In the data rows, zero lies at 4.5, halfway between 4 and 5.
Here are some numbered points:
[3 7 4 5 4 3 2 5 7 6 5 3 3 7 5 6 6] 0
[4 4 4 4 5 5 4 4 5 4 5 5 6 4 3 5 4] 1
[6 6 5 4 3 4 4 4 5 5 5 7 6 2 6 6 6] 2
[4 4 5 4 5 5 5 6 4 4 5 4 6 5 4 3 4] 3
[7 4 5 9 4 0 2 4 5 9 5 7 7 6 3 9 0] 4
[5 3 5 5 5 5 5 4 4 3 5 5 4 5 5 2 4] 5
[3 4 3 5 8 8 9 6 0 3 2 6 3 2 4 2 8] 6
[4 5 8 2 7 8 5 6 3 2 0 7 4 6 5 0 6] 7
[6 6 4 5 3 4 5 5 5 5 4 5 6 5 5 6 5] 8
[4 4 4 5 4 2 3 4 0 4 5 2 7 7 4 8 3] 9
[5 5 5 4 6 4 3 5 3 7 5 2 5 2 4 5 4] 10
[6 2 0 5 3 5 4 3 5 3 3 5 5 6 4 6 5] 11
[2 6 1 3 7 1 4 4 7 7 4 2 2 0 0 8 9] 12
[6 3 3 4 3 5 5 4 5 4 4 4 4 5 4 6 4] 13
[5 6 2 6 4 2 3 2 6 6 4 1 2 6 4 9 3] 14
[5 4 5 5 2 2 1 5 4 8 5 6 4 6 5 5 5] 15
[5 3 8 5 6 5 6 4 4 3 5 5 2 7 6 0 3] 16
[6 4 4 4 2 4 6 5 8 7 3 3 4 4 5 3 6] 17
Which two points above are nearest to each new point by angle? Their numbers follow each, nearest first.
[5 5 4 6 4 4 5 5 7 6 4 5 3 3 5 5 6] 17 12
[5 4 5 5 4 4 5 5 6 5 4 4 4 4 4 4 4] 17 13
[4 6 3 6 5 5 5 4 5 4 5 5 4 5 6 5 5] 0 14
[4 4 4 4 6 6 5 5 5 5 5 4 4 5 5 4 6] 6 7
[4 5 6 6 4 4 3 2 5 4 5 6 4 3 5 4 4] 2 4
[4 6 5 5 7 6 7 5 2 3 5 6 5 4 4 3 7] 6 7
[4 3 5 4 5 4 4 5 4 3 5 4 5 5 4 4 4] 3 5
[3 4 5 4 4 7 5 6 6 5 6 5 0 0 7 3 9] 6 17
[4 6 5 4 7 8 6 5 1 3 5 6 4 4 5 3 6] 6 7
[3 5 4 4 6 4 4 3 2 3 3 2 5 4 4 6 4] 9 10
[4 7 7 5 4 6 4 4 3 4 3 3 4 5 7 3 5] 7 16
[7 5 4 6 4 3 3 5 5 5 4 6 6 5 4 7 2] 4 8
[5 4 4 5 5 5 5 5 4 4 4 5 5 3 4 4 4] 6 1
